500 stands for zero in the data rows.
Here are some numbered points:
tensor([654, 220, 510, 488, 465, 628,   0, 726, 380, 614, 380, 322, 442,
        250, 459, 500, 589, 186, 413, 676, 563, 416]) 0
tensor([531, 682, 259, 497, 362, 525, 703, 291, 609, 486, 542, 677, 400,
        688, 513, 432, 444, 499, 583, 883, 509, 522]) 1
tensor([490, 490, 509, 514, 442, 526, 516, 543, 488, 505, 536, 506, 505,
        488, 495, 447, 471, 524, 480, 538, 473, 522]) 2
tensor([460, 509, 534, 540, 410, 522, 473, 545, 524, 509, 442, 491, 524,
        425, 542, 491, 519, 450, 481, 459, 518, 649]) 3
tensor([529, 497, 740, 336, 760, 494, 502, 510, 435, 438, 490, 446, 389,
        616, 329, 484, 650, 581, 419, 469, 298, 360]) 4
tensor([283, 538, 361, 616, 471, 298, 231, 544, 637, 768, 284, 551, 474,
        555, 399, 450, 592, 242, 604, 439, 281, 527]) 5
tensor([520, 444, 542, 352, 601, 467, 510, 525, 486, 445, 549, 465, 426,
        437, 440, 490, 506, 541, 430, 566, 416, 469]) 6
tensor([457, 583, 582, 427, 543, 322, 741, 489, 508, 507, 439, 548, 612,
        702, 706, 469, 710, 412, 564, 331, 631, 616]) 7
tensor([533, 529, 525, 488, 466, 606, 539, 606, 559, 528, 515, 498, 546,
        556, 485, 538, 581, 521, 476, 449, 457, 529]) 8
tensor([659, 688, 273, 687,   0, 999, 233, 264, 565, 586, 152, 999, 435,
        170, 289,   0,  61, 479, 601, 615, 969, 226]) 9
tensor([528, 518, 455, 467, 508, 553, 450, 486, 482, 451, 612, 567, 531,
        340, 575, 475, 437, 592, 492, 412, 560, 493]) 10
tensor([538, 478, 498, 533, 350, 666, 420, 505, 455, 508, 527, 582, 550,
        535, 641, 468, 385, 605, 506, 442, 541, 434]) 11
tensor([508, 555, 642, 364, 522, 497, 673, 417, 499, 454, 457, 578, 478,
        563, 659, 454, 518, 592, 548, 514, 514, 621]) 12
tensor([511, 559, 557, 479, 743, 386, 617, 417, 567, 368, 524, 534, 471,
        496, 488, 497, 582, 561, 475, 410, 581, 480]) 13
tensor([466, 548, 556, 337, 505, 294, 778, 260, 545, 551, 583, 571, 536,
        673, 768, 478, 393, 479, 574, 534, 480, 538]) 14
tensor([488, 583, 533, 588, 288, 466, 537, 546, 341, 514, 269, 545, 605,
        393, 211, 312, 436, 507, 410, 561, 369, 681]) 15
tensor([500, 512, 486, 461, 536, 434, 586, 580, 580, 413, 518, 438, 539,
        498, 476, 525, 433, 511, 485, 455, 541, 561]) 16
tensor([512, 537, 584, 415, 641, 553, 514, 515, 502, 405, 485, 500, 508,
        498, 426, 405, 475, 574, 427, 498, 433, 500]) 17
tensor([442, 594, 551, 577, 442, 537, 592, 493, 585, 531, 556, 571, 357,
        603, 754, 454, 533, 444, 518, 546, 477, 551]) 18
tensor([561, 892, 740, 252, 528, 262, 402, 446, 591, 524, 656, 544, 702,
        762, 510,   0, 322, 606,   0, 484, 175, 636]) 19
tensor([457, 517, 140, 329, 579, 512, 557, 578, 486, 535, 535, 474, 393,
        294, 499, 581, 259, 290, 632, 811, 478, 656]) 20
tensor([373, 584, 384, 516, 586, 505, 829, 634, 614, 393, 707, 462, 544,
        233, 410, 475, 305, 595, 433, 734, 447, 780]) 21
tensor([248, 295, 648, 915, 455, 559, 325, 293, 546, 770, 262, 316, 441,
        791, 689, 554, 792, 498, 486, 412,  97, 351]) 22
tensor([459, 775, 668, 422, 530, 365, 685, 213, 841, 486, 422, 591, 695,
        369, 591, 195, 209, 705, 602, 351, 621, 539]) 23
tensor([473, 453, 568, 556, 513, 492, 401, 531, 493, 579, 422, 496, 512,
        600, 461, 487, 612, 485, 518, 492, 378, 412]) 24
tensor([572, 496, 466, 418, 510, 497, 520, 526, 472, 470, 512, 515, 553,
        551, 391, 492, 420, 579, 500, 454, 493, 459]) 25
tensor([508, 488, 186, 502, 511, 610, 545, 440, 512, 559, 621, 454, 489,
        230, 370, 622, 193, 467, 592, 696, 598, 462]) 26
tensor([480, 460, 484, 502, 685, 364, 458, 390, 485, 617, 374, 472, 443,
        514, 459, 579, 411, 453, 558, 429, 413, 450]) 27
tensor([464, 487, 364, 512, 614, 519, 395, 504, 616, 536, 672, 428, 476,
        409, 646, 538, 356, 488, 517, 409, 679, 546]) 28
tensor([395, 856, 742, 552, 862, 244, 541,   0, 615, 583, 462, 676, 334,
          3, 739,   0, 513, 474, 665, 564, 535, 608]) 29
tensor([313, 460, 451, 544, 625, 463, 541, 511, 555, 431, 532, 479, 465,
        313, 612, 474, 470, 602, 471, 487, 419, 629]) 30
tensor([695, 613, 684, 324, 673, 466, 641, 350, 339, 362, 536, 514, 547,
        299, 434, 403, 579, 370, 505, 695, 588, 513]) 31
tensor([483, 447, 668, 614, 449, 553, 420, 705, 393, 466, 362, 540, 501,
        392, 466, 485, 625, 389, 437, 490, 309, 589]) 32
New points follow, each followed by the numbers of its three nearest points above by angle, nearest first.
tensor([479, 493, 463, 426, 615, 484, 501, 443, 585, 446, 474, 536, 439,
        609, 536, 540, 488, 605, 522, 396, 531, 505]) 13 12 27
tensor([634, 631, 453, 525, 663, 450, 664, 359, 494, 492, 503, 533, 521,
        704, 450, 557, 642, 471, 599, 498, 500, 338]) 13 7 1
tensor([592, 415, 335, 453, 264, 692, 472, 498, 472, 465, 424, 649, 475,
        622, 491, 496, 454, 461, 498, 577, 600, 433]) 9 11 1
tensor([419, 542, 428, 580, 601, 454, 637, 322, 453, 438, 382, 514, 464,
        420, 556, 433, 566, 497, 578, 554, 521, 666]) 29 30 12
tensor([510, 545, 351, 576, 318, 749, 516, 764, 586, 492, 557, 492, 752,
        270, 541, 585,  56, 526, 767, 348, 587, 592]) 26 11 10
tensor([597, 602, 600, 704, 436, 602, 356, 624, 671, 551, 598, 458, 555,
        302, 324, 355, 464, 461, 466, 432, 551, 486]) 9 3 0
tensor([580, 618, 292, 657, 230, 814, 477, 540, 704, 462, 595, 706, 541,
          0, 519, 352, 186, 591, 465, 549, 822, 565]) 9 10 26
tensor([485, 561, 505, 544, 388, 574, 307, 583, 484, 582, 444, 552, 462,
        413, 542, 445, 592, 253, 462, 577, 463, 562]) 0 32 3
tensor([368, 488, 652, 565, 580, 409, 565, 611, 491, 488, 526, 366, 522,
        534, 545, 620, 673, 512, 442, 448, 570, 672]) 7 3 16
tensor([589, 580, 591, 419, 496, 476, 509, 514, 591, 458, 599, 491, 499,
        399, 609, 488, 464, 376, 459, 456, 712, 626]) 28 16 3
tensor([486, 475, 494, 572, 624, 589, 332, 534, 464, 518, 611, 318, 505,
        532, 489, 539, 598, 499, 498, 604, 481, 462]) 0 24 22
tensor([498, 404, 512, 377, 617, 424, 465, 525, 434, 473, 421, 403, 505,
        586, 352, 619, 601, 520, 565, 470, 469, 554]) 4 27 6
tensor([530, 540, 343, 539, 456, 523, 548, 445, 518, 457, 415, 504, 431,
        560, 529, 543, 400, 467, 502, 428, 660, 474]) 9 28 26
tensor([699, 647, 513, 465, 429, 481, 471, 134, 413, 495, 500, 657, 439,
        624, 527, 447, 510, 412, 422, 523, 423, 187]) 1 9 14
tensor([529, 354, 753, 385, 497, 437, 415, 447, 557, 486, 506, 533, 520,
        560, 660, 553, 565, 559, 334, 200, 636, 434]) 7 13 12
tensor([443, 503, 432, 481, 551, 487, 498, 302, 464, 427, 475, 706, 395,
        557, 585, 446, 527, 639, 489, 485, 405, 365]) 1 14 29
tensor([473, 461, 444, 595, 649, 494, 584, 350, 418, 461, 558, 460, 472,
        448, 525, 564, 418, 609, 548, 561, 659, 443]) 26 13 28
tensor([670, 569, 465, 347, 357, 566, 423, 286, 473, 459, 407, 688, 413,
        513, 452, 441, 474, 462, 626, 528, 679, 315]) 9 1 11
tensor([629, 448, 500, 595, 341, 658, 404, 563, 495, 501, 518, 416, 642,
        634, 543, 535, 340, 527, 460, 464, 660, 414]) 11 9 25
tensor([551, 582, 333, 487, 428, 627, 485, 382, 425, 313, 532, 643, 449,
        223, 533, 342, 249, 524, 459, 699, 480, 376]) 9 26 10
tensor([467, 622, 551, 441, 695, 406, 584, 315, 661, 309, 560, 591, 486,
        475, 534, 497, 574, 553, 499, 367, 684, 495]) 13 23 29
tensor([580, 462, 322, 466, 510, 456, 596, 528, 483, 398, 510, 512, 543,
        318, 460, 609, 303, 499, 474, 548, 609, 403]) 26 20 10
tensor([614, 530, 307, 496, 466, 488, 487, 462, 345, 417, 737, 502, 483,
        377, 552, 617, 281, 481, 512, 551, 608, 401]) 26 10 28
tensor([520, 499, 444, 449, 448, 543, 536, 522, 482, 486, 500, 530, 468,
        538, 494, 523, 493, 472, 512, 536, 529, 493]) 1 20 26
tensor([402, 378, 652, 434, 574, 579, 427, 435, 726, 465, 546, 441, 412,
        598, 591, 464, 480, 673, 377, 376, 616, 581]) 28 13 12
tensor([485, 528, 530, 470, 505, 456, 594, 468, 535, 504, 529, 505, 421,
        642, 636, 500, 456, 502, 495, 470, 512, 484]) 14 18 12
tensor([489, 567, 655, 521, 492, 473, 680, 512, 522, 579, 625, 474, 551,
        654, 500, 492, 637, 516, 493, 544, 508, 518]) 7 8 14
tensor([552, 549, 525, 463, 495, 452, 685, 529, 443, 511, 482, 493, 539,
        525, 340, 467, 546, 540, 513, 548, 497, 571]) 15 31 25
tensor([514, 580, 539, 489, 621, 401, 558, 467, 467, 444, 444, 559, 354,
        476, 476, 603, 710, 333, 559, 634, 460, 371]) 31 4 13
tensor([477, 421, 462, 246, 477, 367, 469, 467, 349, 708, 403, 443, 569,
        497, 489, 596, 618, 293, 629, 784, 418, 459]) 20 0 5
tensor([410, 515, 414, 528, 525, 519, 479, 417, 532, 507, 421, 521, 485,
        619, 571, 433, 413, 527, 523, 504, 544, 500]) 1 23 14
tensor([443, 599, 448, 466, 531, 509, 551, 425, 490, 471, 411, 530, 472,
        518, 471, 470, 453, 511, 542, 519, 483, 493]) 1 23 29
tensor([447, 535, 501, 401, 569, 376, 704, 528, 542, 570, 542, 443, 481,
        654, 542, 627, 580, 419, 582, 609, 295, 553]) 14 7 18
tensor([448, 470, 443, 393, 698, 587, 432, 408, 537, 417, 529, 508, 370,
        611, 452, 315, 465, 702, 521, 502, 503, 372]) 17 4 6
tensor([676, 511, 500, 408, 371, 586, 391, 518, 392, 532, 520, 597, 417,
        395, 423, 587, 650, 348, 536, 556, 433, 348]) 0 32 31
tensor([553, 449, 491, 487, 464, 517, 537, 529, 449, 452, 525, 490, 521,
        437, 464, 560, 526, 462, 475, 513, 600, 520]) 31 0 26
tensor([603, 518, 640, 633, 534, 490, 407, 616, 464, 428, 664, 364, 543,
        404, 361, 522, 500, 592, 436, 500, 563, 468]) 0 17 10
tensor([553, 721, 629, 545, 666, 362, 631, 335, 674, 522, 474, 719, 555,
        503, 683, 304, 381, 538, 387, 169, 518, 522]) 23 29 13
tensor([546, 483, 484, 501, 523, 517, 494, 439, 432, 454, 426, 516, 484,
        508, 467, 560, 535, 504, 518, 476, 529, 424]) 27 4 13
tensor([494, 522, 482, 538, 529, 512, 457, 409, 513, 454, 450, 561, 461,
        632, 587, 445, 488, 564, 509, 411, 550, 443]) 11 18 13
tensor([538, 464, 658, 454, 545, 385, 560, 423, 563, 534, 480, 448, 556,
        642, 565, 533, 560, 562, 509, 363, 577, 564]) 7 12 14
tensor([663, 567, 433, 509, 435, 562, 444, 489, 384, 343, 571, 666, 422,
        444, 508, 351, 440, 486, 437, 533, 545, 433]) 9 10 11
tensor([638, 460, 399, 560, 490, 586, 486, 353, 343, 486, 337, 543, 491,
        452, 458, 622, 591, 475, 524, 380, 600, 225]) 9 27 11
tensor([438, 566, 321, 641, 394, 539, 305, 532, 571, 563, 382, 542, 472,
        485, 432, 441, 502, 382, 495, 494, 398, 506]) 5 9 15
tensor([476, 571, 520, 472, 488, 510, 497, 525, 522, 472, 479, 510, 496,
        539, 475, 368, 487, 517, 468, 541, 479, 529]) 19 17 2
tensor([344, 633, 527, 606, 353, 430, 682, 362, 542, 574, 610, 648, 381,
        594, 781, 481, 497, 466, 558, 632, 466, 625]) 18 14 1
tensor([729, 283, 359, 548, 338, 610, 508, 713, 247, 407, 566, 415, 515,
        399, 407, 739, 488, 383, 352, 427, 718, 388]) 0 26 25
tensor([614, 361, 668, 560, 596, 444, 439, 605, 351, 471, 511, 314, 558,
        425, 405, 615, 617, 475, 474, 546, 492, 417]) 0 4 32
tensor([511, 456, 467, 469, 444, 669, 437, 615, 392, 445, 374, 554, 453,
        451, 563, 522, 514, 467, 525, 509, 505, 572]) 32 0 3
tensor([568, 521, 557, 495, 511, 387, 521, 497, 514, 592, 535, 434, 579,
        379, 409, 547, 598, 338, 510, 505, 483, 551]) 31 0 5
tensor([484, 554, 522, 653, 508, 471, 490, 419, 461, 499, 505, 570, 424,
        519, 564, 501, 546, 496, 500, 494, 417, 466]) 22 18 29
tensor([514, 500, 460, 504, 514, 513, 503, 543, 454, 453, 539, 457, 485,
        453, 444, 492, 438, 504, 505, 594, 467, 467]) 26 20 21
tensor([501, 490, 514, 509, 534, 512, 483, 516, 494, 455, 482, 489, 517,
        560, 453, 493, 498, 549, 483, 475, 455, 523]) 17 4 25
tensor([425, 376, 436, 325, 456, 593, 399, 601, 528, 633, 678, 313, 448,
        782, 686, 591, 482, 514, 523, 646, 551, 456]) 28 18 11
tensor([444, 353, 622, 527, 561, 537, 669, 609, 531, 602, 667, 359, 649,
        369, 711, 587, 431, 574, 555, 616, 412, 646]) 21 30 2
tensor([426, 618, 351, 582, 457, 448, 505, 509, 483, 541, 431, 547, 469,
        460, 584, 444, 460, 375, 608, 569, 464, 621]) 20 5 1
tensor([607, 553, 295, 586, 362, 658, 188, 675, 517, 780, 648, 413, 572,
        521, 320, 432, 142, 390, 531, 519, 353, 314]) 26 0 9
tensor([454, 523, 484, 420, 502, 420, 576, 464, 563, 637, 677, 408, 565,
        576, 641, 564, 485, 404, 560, 550, 586, 549]) 14 28 7
tensor([467, 528, 479, 506, 612, 479, 548, 488, 571, 387, 423, 528, 341,
        484, 421, 527, 525, 578, 489, 524, 477, 515]) 13 17 6
tensor([710, 552, 409, 320, 329, 397, 613, 427, 560, 535, 476, 611, 642,
        807, 481, 549, 311, 481, 518, 324, 685, 419]) 25 14 7
tensor([505, 492, 626, 735, 545, 454, 508, 505, 498, 459, 679, 316, 604,
        372, 443, 462, 446, 611, 461, 497, 595, 485]) 21 28 10
tensor([476, 390, 560, 672, 410, 535, 293, 562, 345, 598, 508, 450, 444,
        527, 712, 715, 576, 450, 667, 418, 328, 407]) 22 24 32
